In the data rows, 128 means zero.
Here is a table of points, one per row:
[128 145 140 133 113 102 132 133 127 136 130 132 128 136 140 113 126 124 122 156 143 136 127 147 127 117 148 146 145 124 126 132]
[116 119 128 134 131 141 125 138 118 126 134 118 127 119 120 128 111 134 128 143 117 134 145 148 126 135 132 145 129  98 138 126]
[118 114 112 109  88 132 147 153 132 128 116 125 114 114 122 136 140 157 160 104 140 124 134 129 153 102 128 116 150 137 121 112]
[124 135 140 127 111 119 124 126 118 121 128 132 121 135 126 115 115 126 121 117 137 135 140 147 128 130 143 157 125 115 130 142]
[122 197 117 148 188  42 123  54 255 179 207 141 116  94  16 117  71 109  64  43 121 121  27  69  68 144 158   0 101  25  95 153]
[123 126 118 140 130 120 130 141 119 132 124 102 132 156 170 137 108 124 120 133 114 159 120 138 109 121 135 154 145 118 103 104]
[136 117 125 120 137 106 120 119 116 148 119 159 112 119 123 123 130 140 121 135 127 143 138 137 138 131 130 127 116 106 145 133]
[133 123 128 136 132 128 121 114 124 122 129 115 128 134 135 112 137 132 125 143 115 137 138 147 118 123 136 149 148 139 127 128]
[151 113 182 145 124 134 163  79 127 129 159 147 160  83 136 114 118 108 162 115 157  87  75 124 139 151 135  78 113 114 110 117]
[140 123 122 117 133 100 127 153 136 138 133 148 123 102 125 140 120 129 154 122 129 127 115 137 140 133 136 136 126 145 139 138]
[148 134 112 146 123 156 139  72 141 146 171 171 109 104 134 122 162 108 161 128 154  60 103  93 108 147 133 114 110 156 165 111]
[161 118 133 114 176 126 149 108 100 157 117 160 107 105 141 138 124 147 111 129  97 120 135 133 142 148  93 102 114 149 132 155]
[ 88  98 158 142  99 120 109  93 140 135 150 142 125 142  94 108 155 162 170 128 151  64  82 113 152 110  95  98 128 119 107 128]
[125 142 131 125 121 132 120 129 134 121 129 123 123 120 128 124 126 135 112 134 120 115 130 144 139 135 135 155 126 121 117 127]
[160 135 116 143 118 132 144 113 138 105 147 154 122 100 136 138 128 114 143 116 130 103 126 134 120 142 139 121 124 148 136 107]
[118 133 115 147 132 122 128 154 128 116  99 116 119 131 114 113 112 129 131 164 136 145 136 119 144 131 111 162 129 120 118 167]
[114 145 116 109 128 126 150 136 158 118 125 105 171 167 154 138 126 126 105 145  95 145 147 130 103  98 145 140 135 108 104  89]
[146 144 138 140 136 116 121 118 111 148 108 127 126 130 140 132 115 140 127 133 116 135 146 140 139 146 129 128 135 112 128 131]
[114 115 134 125  98 115 122 140 133 124 129 149 123 141 108 110 127 137 126 142 143 118 153 139 152 122 138 127 136 128 117 129]
[104 116 136 136 145 142 150 128 138 127 150 119 148 146 176 144 124 127 117 121 112  59  82 105  81 100 104  89 116 125  77  82]
[133 139 126 135 140 144 117 148 128 117 106 138 137 151 130 142 115 128 121 132  92 138 129 147 128 116 137 152 142 130 128  97]
[109 140 141 146 137 121 141 119 117 119 108 122 137 134 116 110 110 128 115 135 140 147 130 153 124 135 134 119 118 128 109 109]
[120 133 130 144 111 126 119 133 137 145 126 106 130 153 112 129 141 137 151 135 142 120 123 139 146 117 122 139 141 122 122 133]
[ 82 143 125 132 150 132 114 148 115  98 112 104 166 159 146 123  99 141 137 104 109 158 129 138 120 102 131 104 130 121 122  86]
[151 113 114 116 135 129 128 137 130 119 151 108 159 135 183 165 145 130 128 134 133 138 105 122 102 133 129 131 143 127 138  99]
[107 132 106 126 157 149 122 155 120  79 140  90 144 164 178 159 129 138 120 135 103 162 115 131 112  93 146 138 149 135  95  84]
[141 147 117 128 107 129 130 132 118 138 116 124 127 122 153 125 134 135 122 119 143 137 122 134 135 129 140 147 126 124 135 119]
[131 121 143 154 108 122 143 127 125 137 148 145 115 123 145 148 129  78 133 126 121 153 119 133 124 163 100 139 149 117 157 115]
[135 141 130 143 124 138 124 133 110 125 116 131 108 119 121 129 108 127 109 127 121 148 140 158 130 128 143 130 122 133 112 143]
[144 132 112 125 145 132 123 140 120 112 132  94 135 145 142 136 130 126 134 147 118 155 131 132 104 100 143 153 140 128 122 113]
[129 139 126 128 142 138 110 140 123 103 124 122 110 136 161 109 143 129 139 119 140 141 114 151 132 135 127 143 119 121 134 133]
[165 122 136 117 117 147 152  74 111 147 163 150 123  85 147 128 146 107 132 130 133  88  89  96 133 171  98 101 131 137 160 134]
[123 115 115 159 154 128  99 100  82 216 149 166 128  60  69 144  61 229  92 216 145 178 212   0 115 151  67 113 160 144 236 255]
[120 146 137 157 128 145 142 137 130 131  97 121 132 138 122 121 117 121 126 117 139 143 137 138 141 133 140 127 135 130 133 110]
[ 95 112 127 103 101 136 151 123 131 111 137 109 124 140 152 120 138 126 128 124  91 120 133 158 111 128  98 170 156 123 135 126]
[116 142 135 150 136 138 125 118 122 118 112 115 134 138 106 114 103 122 127 137 127 144 138 156 135 116 143 114 112 126 127 110]
[123 124 151 129 146 128 156 114 120 141 115 139 150 125 115 112 117 127 136 127 137 116 127 140 137 145  95 101 120 147 126 125]
[112 107 127 123  81 120 126 145 149 130 142 113 112 173 106 125 130 137 150 152 120 107 142 141 148 115 144 140 137 120 114 127]
[136 139 126 133 113 129 122 138 127 122 120 116 105 111 135 131 124 132 112 137 135 143 142 141 132 132 141 123 129 122 117 128]
[ 80 120 113 143 118 129  97 154 149 112 150  91 135 174 124 174 136 166 154 141  95 140 118 129 118  66 119 133 158 118  87  94]
[129 142 135 142 116 126 125 141 128 115 120 131 106 136 127 130 133 125 119 132 143 139 124 147 142 137 128 137 125 124 129 140]
[120 109 125  87  97 142 151 122  94 106 148 111  98 146 126 114 144 123 109 130 117 114 118 125 131 139  55 148 103 149 123 141]
[149  87  59 101 135 168  42 149 171  93  81  92 164  94 132 201 212  43 217 114 207 172  55 117 157 189 217  59  46  99 144 199]
[152 135 114 118 105 141 143 138 137 125 152 153 126 104 136 148 132  91 104 108 144  81 102  99 127 151 137 129 122 136 134 103]
[109 117 132 127 119 111 156 126 108 109  92 106 120 135 110 113 120 148 110 102 144 140 129 148 139 114 104 118 125 128 152 130]
[116 139 130  96 117 124 145 133 106 156 149 143 118 121 114 121 134 133 119 128 138 130 128 120 145 130  79 151 122 144 146 140]
[147 147 127 131 107 133 140 131 122 128 152 126 154 125 139 136 127 103 126 136 128 107  97 116 145 133 142 141 119 123 142 115]
[ 81  79 115  85 167 137 121 137 125 138 122 161 149 183 126 169 120 132 155 102 111 130 127 112 121  74 115 157 123 130 163  98]
[170  87  57 105 134  69 103 166  87 111 134 155 178 120  98 252 122 176 117  55 102 127 174  76 125 104 234 184 132 141  52 122]
[124 115 140 142 126 118 128 154 133 156 131 145 116 107 136 136 113 100 133 125 137 130 112 136 130 152 118 147 151 155 156 139]
[133 137 139 137 129 121 128 139 128 112 113 133 129 126 116 145 123 119 118 136 133 118 151 141 142 131 144 136 129 141 142 120]
[ 92 157  82 186 110 191  64 143 212 130  31 115  11 164 112  44 134  93  38 129 101 192 255  76 135  68 158 127 163  93 136 255]
[140 118 121 134 132 142 134 109 116 119 152 156 123  98 151 125 141 118 161 111 129 111 105 118 108 160 124 142 111 141 149 150]
[153 111 123  95 108 143 155 114 123 124 160 137 149 117 170 144 161 129 146 130 155 125  90 109 130 178  93 136 119 148 183 143]
[142 121 146  80 125 150 165 109 104 144 141 171 132 105 118 121 149 109 127  97 154  56  94  73 134 165  78  87 130 144 134 129]
[133 132 133 130 115 126 131 137 108 130 135 114 121 132 126 129 130 134 120 117 139 141 122 144 139 124 127 140 139 133 156 141]
[127 138 129 136 100 133 112 144 112 130 119 120 125 134 121 119 124 124 115 139 126 140 142 148 119 120 140 141 137 127 121 139]
[137 121 161 111 118 128 143 101 116 135  89 152 128 134  95 102 108 138 153 123 130  96 141 142 122 121 107  91 126 115 111 118]
[133 151 136 141 117 130 134 140 130 132 142 125 120 108 119 119 120 127 108 136 118 121 146 155 139 124 147 144 138 134 124 143]
[162 108 121 109 102 117 133 130 131 128 152 129 140 108 149 160 148 135 129 129 162 113  95 121 135 166 117 138 123 130 186 133]
[107  91 158 134 118 107 128 130 133 141 108 143 126 153  96  76 118 152 170 153 128  90 135 163 154  94 142  94 110 108  67 130]
[126 113 107 132 148 143  89 124 137 114 120 107 147 173 133 146 141 147 147 120  90 152 139 123 120  75 145  98 149 108 105 102]
[108 140 118 134 137 136 142 147 113 107 136 110 135 157 177 133 108 128 120 141 105 154 122 138 102 102 114 156 144 122 114  98]
[103 122 124 125 116 130 120 120 130 131 137 114 124 132 112 132 133 132 132 149 150 109 146 151 127 121 141 141 129 119 126 116]
[130 117 145 141 134 121 126 122 137 122 109 132 141 129 132 109 122 130 124 134 134 125 114 155 135 129 132 112 136 122 122 116]
[152  84 150  88 138 135 141 108 127 150  74 183 142 106  94  87 105 131 185 129 128 100 130 141 122 136 120  92 115 118 138 126]
[129 121 116  99  95 140 117 145 118 127 134 127 111 141 143 109 114 138 134 114 131 111 130 147 145 126 126 133 134 110 102 116]
[158 166 161 132 164 130 127 105 158 124 130  40  61   7  96  40 163 135  58 153 157 118 184  81  97 167  79 123  74 200 126  98]
[106 130 112 125 168 120 139 128 116  81 144  86 144 143 147 154 134 140 120 138  94 161  99 115  74  80 136 125 130 118 116  83]
[189 208 182 122 255  80  89 157 120 166  88 145 169 178 102 107 201  55  93 120 109 214 223 102 168 161 131 128  73 245 121 187]
[132 145 145 118 128 121 136 130 121 128 134 140 133 112 136 131 122 132 121 117 115 127 133 157 132 131 141 154 135 132 117 128]
[108 123 137 141 117 129 123 125 128 129 119 129 131 126 127 116 127 123 139 125 117 136 141 152 124 138 145 154 134 118 136 128]
There is one direction along which these points spread out most. For each point below, how far along it does it lie, from 0 to 99? The average is 50, and the first point in the table lies past the average. One standard deviation of the points above along it is 16.
[123 126 118 140 130 120 130 141 119 132 124 102 132 156 170 137 108 124 120 133 114 159 120 138 109 121 135 154 145 118 103 104] 69
[149  87  59 101 135 168  42 149 171  93  81  92 164  94 132 201 212  43 217 114 207 172  55 117 157 189 217  59  46  99 144 199] 36
[106 130 112 125 168 120 139 128 116  81 144  86 144 143 147 154 134 140 120 138  94 161  99 115  74  80 136 125 130 118 116  83] 69
[146 144 138 140 136 116 121 118 111 148 108 127 126 130 140 132 115 140 127 133 116 135 146 140 139 146 129 128 135 112 128 131] 51
[161 118 133 114 176 126 149 108 100 157 117 160 107 105 141 138 124 147 111 129  97 120 135 133 142 148  93 102 114 149 132 155] 35
[140 123 122 117 133 100 127 153 136 138 133 148 123 102 125 140 120 129 154 122 129 127 115 137 140 133 136 136 126 145 139 138] 45
[133 123 128 136 132 128 121 114 124 122 129 115 128 134 135 112 137 132 125 143 115 137 138 147 118 123 136 149 148 139 127 128] 58
[118 133 115 147 132 122 128 154 128 116  99 116 119 131 114 113 112 129 131 164 136 145 136 119 144 131 111 162 129 120 118 167] 57
[109 140 141 146 137 121 141 119 117 119 108 122 137 134 116 110 110 128 115 135 140 147 130 153 124 135 134 119 118 128 109 109] 54
[125 142 131 125 121 132 120 129 134 121 129 123 123 120 128 124 126 135 112 134 120 115 130 144 139 135 135 155 126 121 117 127] 54
[112 107 127 123  81 120 126 145 149 130 142 113 112 173 106 125 130 137 150 152 120 107 142 141 148 115 144 140 137 120 114 127] 61
[124 135 140 127 111 119 124 126 118 121 128 132 121 135 126 115 115 126 121 117 137 135 140 147 128 130 143 157 125 115 130 142] 55
